Each row is where one point has got to under a steady rotation. How many ticks took it there?
The counts run from 0 to 160.
[-3.24 -2.50  1.59  0.52  3.47  3.14 -0.46  2.46  1.60  1.35  0.77 -0.35
  0.62 -0.88  1.07 -3.30 -4.62 -2.19  4.11 -0.87  0.66  0.00 -0.73  0.49
 -1.46 -2.56  2.28 -2.11  3.58 -3.29  0.84 -0.54 -0.05 -0.57 -1.54  0.68
  1.88 -0.37  0.37 -4.59  2.67  0.53  3.50] => 100
[-3.74  1.31  4.97 -0.14 -1.89  2.65 -3.78 -2.04 -4.99  3.68 -1.25  0.43
  0.98  0.43  2.72  2.01 -3.36 -1.76 -1.23 -0.76 -1.68 -0.33 -0.49  0.93
 -4.95 -1.30  5.08 -1.53  3.73 -0.16 -2.67  0.64 -0.77 -1.51  0.91 -0.75
  1.54 -1.72 -1.39 -0.60  0.58 -0.47  1.48] => 10
[ 2.49  0.78 -1.22 -0.83  1.22  0.51  1.23 -0.52  1.69 -3.53  1.96  2.86
  0.16 -1.82  1.16 -0.38 -2.12 -2.70  0.99 -1.31  4.80 -0.92  0.45 -2.67
  4.36 -0.85 -2.57  3.80 -0.90  1.45 -1.62 -0.58 -5.52 -0.34  2.55  1.72
  1.32  0.81  2.67  0.22  2.19 -2.92 -1.94] => 140
[-1.75  0.20  2.95  0.70  1.82  0.35 -0.42  0.85  2.12 -1.91  2.08 -0.42
  1.80  0.51  4.28 -1.12 -3.18 -1.19  1.50 -0.12 -0.42  1.67 -1.66  4.73
 -0.17  3.20  0.01  0.62 -0.69  1.70  0.08  3.55  1.47  5.04 -3.66 -2.64
 -0.71 -0.82  4.81 -0.24  1.24  1.89  1.31] => 129
[ 2.09  0.41  2.78  0.15  3.29  2.30 -1.37 -0.28  0.82 -2.93  1.05  0.69
  1.10  1.07  4.89 -0.34 -3.09 -4.87  1.05 -4.17  0.71 -1.25  0.51  1.46
  3.82 -3.02  0.70  1.10 -3.09 -1.47 -1.13  0.33  0.23  1.60  0.80 -1.04
  1.59  1.99  4.52  1.27  0.99 -1.40 -1.13] => 132
[ 0.79 -1.88 -0.60  2.79  1.78  1.65 -3.42  3.53  1.17 -2.13  1.10 -0.38
 -2.43 -2.29  2.27  2.96  1.76  3.27 -1.58  4.14  0.82 -1.10 -3.88  0.15
 -0.01 -0.23 -4.64 -1.08 -0.45 -3.26  0.52 -0.58  2.20  1.78 -1.61 -1.05
  2.61  2.86 -0.66 -1.88 -1.95  1.50 -2.54] => 159
[ 3.57  2.13  1.12  0.21 -4.05  1.40  1.37 -3.28 -1.51 -1.95 -3.19  1.18
  2.15 -0.42 -1.08  1.13  0.53 -0.65 -3.83 -0.06 -0.74 -1.27 -0.16 -2.90
  1.03  2.35 -0.47  3.86 -4.95  3.60 -1.36 -1.13 -3.12 -1.63  1.38 -1.21
 -3.22  1.15 -1.20  4.07  1.18 -3.32 -2.63] => 58
[-1.15 -0.62  1.06 -2.59  3.87 -1.41 -3.57  1.47  1.15  1.26  2.63  0.01
 -4.32  0.03  2.36  1.71 -1.59 -1.82 -0.81 -1.21 -0.61  1.00  1.25  2.72
 -1.95 -5.01 -1.11 -3.37  3.96 -0.05 -1.55  0.96  3.12  2.17 -0.07  0.92
  1.35 -2.46  2.34 -2.43 -0.01  2.97  0.79] => 15
[-0.17  3.30  1.69  2.43  0.42 -4.12 -0.67  0.87  2.92  1.73  2.19  0.68
  0.21  0.25 -1.62 -0.17  0.79  0.79  2.83 -0.61  1.52  0.25  3.46  0.44
 -2.05  1.78 -2.32  4.73  0.34  1.54 -0.11 -0.07  2.04 -0.94  3.65  1.27
  4.32  2.44 -5.76  1.36  0.67  2.11  2.15] => 119
[-3.24  4.10 -0.03 -1.67 -1.83 -3.65  2.19 -2.58 -2.94  4.03  0.28  1.44
  3.89  1.63 -1.91 -3.08 -0.92  0.51  0.33 -2.87 -0.45  0.94  1.91 -1.02
  1.93  1.02  4.21  2.67  1.41  0.82 -2.40 -1.32 -2.72 -0.92  3.20  0.33
  2.54 -2.04 -1.54  2.91  3.23 -0.38  2.34] => 116
[-0.90  1.91 -2.90 -0.26 -4.80 -3.11  0.82 -2.42 -1.02 -0.46  2.98 -1.53
  0.80  2.53  2.38 -1.30  3.18  2.92 -3.29  1.44  0.93  1.32 -1.65  2.92
  1.96  5.71  1.45 -1.33 -2.01 -0.65 -1.27  1.96 -2.30  2.13  0.26  1.61
  1.99 -1.12  1.32  0.32 -3.24  1.13 -3.14] => 138
[ 2.56  1.17  0.91 -0.47  2.76 -2.49  1.72 -0.84  0.57  0.46 -0.27  0.11
 -0.23  2.34 -1.84 -0.68  0.02 -3.88  0.37 -3.62  0.14  0.17  2.35 -0.33
  1.27 -2.87  2.66  3.24 -2.84 -0.75  1.43 -0.76  3.14 -2.64  4.53  1.85
  2.31  2.87  0.07  5.59 -2.79 -1.57  0.24] => 29
[ 3.24 -1.19 -0.04  0.50  1.50 -1.07  2.37 -0.15  1.94 -4.72  4.77 -2.15
 -0.50 -2.69 -0.29  1.43  0.97  2.43 -0.50  6.87  1.47  1.47 -2.68 -0.13
 -1.77  1.86 -1.64  3.28  0.28  2.06  0.77 -0.33 -0.72  2.12  1.74  0.08
  1.42  0.46  3.01  1.19 -3.26  2.53  0.04] => 56
[ 1.58  0.64 -0.28  0.11 -4.57 -2.03  2.04 -0.82 -2.37 -2.69  0.36  0.19
  2.10 -0.52 -4.45  0.04 -3.45  1.68 -2.55  0.38  0.60 -3.17  0.52 -3.42
  3.90 -0.98 -0.34  2.52 -5.26 -1.48 -1.71 -1.70 -1.94 -1.29 -0.27  0.39
 -1.71  3.27  0.85  4.29  1.49 -1.46 -2.41] => 54
[ 3.75 -3.23  0.51  2.53  1.66  5.80  0.72  1.38  3.22 -1.43 -1.68 -0.44
 -1.38 -0.10  3.37 -1.27  1.96 -1.09  2.09  0.37  2.22 -0.53  0.11  0.58
  0.64 -0.42 -2.34 -3.12 -3.20 -1.89  3.60  1.87 -1.13  0.49 -1.52 -1.55
 -1.07  4.19 -1.43 -4.86 -1.03 -0.49  0.18] => 74
[ 2.20 -5.59 -2.79 -2.13  1.52 -0.11  1.22  0.43 -0.19 -1.50 -0.28 -0.69
 -3.10 -0.04 -3.73  1.21 -1.60 -2.07 -1.41  1.12 -0.59 -1.93 -2.11 -0.09
  2.71 -4.52  0.09 -4.50 -1.07 -4.06  0.89 -1.40 -0.29 -1.23 -2.81  1.09
 -3.12  0.60  3.62 -1.37 -3.09 -1.84 -2.01] => 77
[ 4.38 -2.15 -0.58  0.69  4.70  3.04 -2.01  2.83  4.08 -0.83 -2.12  1.28
 -0.69 -1.26  0.87  0.78  3.26  0.34  1.02 -1.93 -2.23  0.44  0.27  0.23
  2.76 -2.80 -4.06 -1.04 -3.51 -1.21  0.59 -1.28  2.65  1.19 -1.68 -3.40
 -2.37  1.43 -3.35 -2.72  1.96 -1.26 -1.07] => 70
[ 1.57  1.85  0.00  1.13 -0.88 -1.83  0.21  0.22  3.83 -2.95  1.72  1.89
  1.08 -2.52 -1.96  0.59 -0.84 -0.17  1.27  3.00  4.54  0.18  2.11 -4.67
  1.40  2.05 -3.34  4.85 -1.03  4.53 -1.00  0.39 -4.51  0.70  1.30  0.72
 -0.75  1.79 -1.13 -0.21  3.52 -0.47  0.22] => 144
[-3.07  3.25  1.80  0.29  0.84 -5.02 -3.61 -0.10 -0.29  0.55  1.85 -1.62
  3.79  0.40  1.83  1.20  1.01  2.33 -2.49 -0.85 -3.61  0.94 -0.03  2.63
  0.27  1.40  1.76  1.38  0.28 -0.08 -2.99  0.44  3.53  4.10 -1.48 -3.88
  3.21 -1.96 -0.88  0.94  2.75  3.37 -0.96] => 39
[-0.49  3.06  2.68 -2.51 -0.39  0.47  5.65 -1.45  1.70 -0.97  1.41  1.67
  0.70  2.51  0.16 -3.48 -1.46 -3.33  1.25 -1.70  0.98  1.51  2.69  1.09
 -0.01  1.61 -0.15  2.08 -1.24  3.28  2.98  1.80 -1.17  0.80  1.87  0.17
 -3.25  0.07  5.03  3.44  0.28  0.75  4.36] => 26
[ 0.35 -1.72  4.21  1.31 -2.83  1.67 -2.39 -2.78 -2.39 -3.11 -3.29 -1.86
  3.38 -0.34 -1.33  2.05 -3.00  0.87 -2.54  1.39 -1.40 -0.38 -1.08 -2.20
 -1.90  0.05  3.97  0.03 -1.76  1.81 -3.17  0.55 -1.63  0.97 -3.27 -3.08
 -2.56  1.00 -0.68 -0.37  3.44 -0.98  0.57] => 153
[-5.20  1.71  4.15  2.27 -0.97  2.97 -3.23  1.32 -0.76  4.33 -2.95  3.51
 -1.02 -1.80  1.61  0.54 -2.89  0.51  1.65  1.20  1.39 -1.42  1.00 -0.88
 -4.12  3.70 -1.02  1.33  2.07  0.37 -0.49  0.88  0.15 -1.10 -0.61  0.64
 -1.41  1.98 -2.82  0.90  4.08  0.20  2.45] => 9
[-2.69  0.74  0.58  0.10  1.18  3.47  3.51  0.70  0.12  3.07 -1.39  5.05
 -1.23  0.92  3.64 -3.00 -2.28 -3.31  1.16 -3.00  2.97 -2.25  2.03  1.15
  3.22  1.69 -1.91  0.16 -0.92 -1.89  3.19  1.49 -0.82 -0.19  0.03  1.23
 -3.00  0.65  3.53  2.40 -0.56 -0.32  1.24] => 107
[-3.73 -0.17 -1.55 -0.73 -1.23 -2.96  4.45 -1.84  0.86 -0.99  3.01  0.40
  0.51  0.64 -1.82 -2.26 -4.40  0.01  1.86  3.00  4.34  2.21 -2.41 -0.08
 -0.30  4.84  3.19  2.63  2.51  0.12  0.20  0.91 -2.02  0.39 -0.16  3.51
  0.45 -2.23  3.52  2.20  0.16  0.99  2.47] => 27
[-2.79  1.10 -2.20  0.92 -2.48  1.37  0.12 -1.71 -1.57  3.86 -4.12  1.70
 -1.29  1.61 -1.20  1.10  1.66  2.14  0.04  2.34  1.79  0.74 -0.22 -3.24
 -2.75  2.61  1.13 -0.73  1.93  0.75 -0.18 -0.63 -3.61 -4.16  1.58  1.91
 -1.45  0.14 -5.51 -1.27 -0.48 -2.08  0.95] => 90
[ 1.09  1.79 -0.97  1.71 -4.20 -1.10  2.24 -0.96 -1.48 -1.13  0.43 -1.32
 -0.10 -0.57 -0.57  1.45  4.83  3.79 -1.79  4.30  0.81  0.46 -2.23 -0.39
 -0.56  5.66 -1.09  3.25 -2.75  1.94  2.39  1.92  0.42 -0.14  0.78  0.33
  0.92  2.75 -1.73  3.74 -3.69  0.11 -2.56] => 57
[-4.79  1.62  0.95  1.79 -0.81 -2.48 -1.09 -2.36 -1.86  1.33 -0.14  0.60
  4.92  1.68  1.74 -1.14 -0.12  1.44  0.37  1.09 -0.93  2.95 -2.19  1.54
 -1.08  6.18  3.46  3.11  1.27  0.93 -2.71  0.40  0.69  2.21  1.08 -1.29
  4.24 -2.55  0.61  2.68  2.00 -0.60  0.81] => 35
[-1.73 -1.08  0.20  1.63 -2.20  5.58  4.01  0.63  1.34 -0.61 -1.30 -1.18
  2.97 -1.59  1.99 -4.18  1.31  2.97  0.84  0.00 -1.22 -1.30 -0.23 -0.72
  1.87  0.78  0.23 -1.23 -0.94 -3.06  1.71 -0.49 -4.17  0.84 -2.92 -2.66
 -0.75  1.72 -1.91 -3.64  2.74  1.67  0.60] => 75
[-1.39 -0.91 -3.20  0.23 -0.36  0.75  1.27  1.32 -1.63  3.15 -0.09  2.08
 -3.28 -3.80 -4.56  0.49  0.85  1.84 -1.00  4.03  2.29 -3.22  0.45 -3.34
 -0.95 -0.09 -2.37  1.53  0.98 -2.43  0.00 -3.79 -2.04 -4.45  3.76  3.79
 -0.12  1.55 -3.10  1.04  0.19 -0.09 -0.14] => 86
[ 0.97  1.43  1.34 -0.05 -0.60  2.72 -1.65 -2.64 -2.87  2.68 -3.67  1.14
  0.29  0.98  0.23 -0.42  0.00 -2.60  0.76 -1.27 -1.62 -0.23  1.34 -3.09
 -2.03 -4.29  3.51 -0.76  2.46  2.34 -1.36 -1.69 -2.75 -4.99  3.71  0.42
 -1.77 -1.27 -4.53 -1.10  1.28 -3.43  1.13] => 91
[ 0.64 -1.74 -3.49 -0.36  2.91 -2.62 -1.99 -0.25  1.49 -1.82 -0.13 -0.49
  1.06  4.25  1.66 -0.75  1.10 -1.63 -0.81 -2.75  0.21  3.69 -0.25  3.38
  4.93 -0.10 -0.04 -2.88 -2.24 -0.55 -0.53  2.83  1.60  4.31 -4.14 -0.25
 -0.43 -2.84  2.30 -1.39 -0.05 -2.62 -3.81] => 44
[-0.60  2.66  1.96 -0.13 -0.62  0.38  0.29 -0.58  0.93 -3.60  6.76 -1.64
  1.96 -3.11  6.15 -1.16  0.12  2.30 -1.22  2.02  1.55  0.95 -0.93  0.95
  1.75  2.84  0.22  2.43 -0.50  0.52 -0.70  2.03 -3.25  3.06  1.85 -0.27
  3.48  0.65  2.80 -0.68 -0.47  4.45 -0.91] => 137
[-1.54 -0.27 -1.16  1.32 -1.23 -4.52  1.70 -1.39 -1.21  0.70  1.32 -1.76
 -0.26  4.65 -3.67 -0.30 -2.54 -2.00  0.08  1.34  2.94  0.25 -1.83 -0.77
 -1.23  1.69  5.97  1.64 -0.33 -3.20 -0.41  0.61 -0.10 -2.73  2.06  4.21
  4.00  1.04 -0.81  3.95 -4.37 -1.78 -1.47] => 28
[ 2.83 -2.52 -2.66 -0.16  1.75 -0.94  4.05 -0.61  2.72 -4.07  3.11 -2.27
  1.19  0.42  0.00 -1.76  1.88  0.29  0.78  1.67  1.20  1.44 -3.18  1.75
  2.89  1.05 -0.73  0.92 -1.17  0.16  1.68 -0.10 -0.40  2.70 -0.81  0.10
  1.07 -0.40  4.62  0.36 -3.23 -0.50 -0.35] => 52
[-3.06  0.62 -1.66  0.81 -2.81 -4.87 -2.34  1.61 -0.58  0.49  2.30 -0.28
 -0.09 -1.06 -0.23 -0.07  0.60  3.45 -4.23  0.55  0.35 -1.73 -1.36  2.94
  4.30  3.53 -1.25  0.18 -1.41 -4.10 -0.81  0.99  1.95  3.53 -2.99  1.61
  3.38 -0.47  2.33  1.21 -0.71  3.03 -4.18] => 134
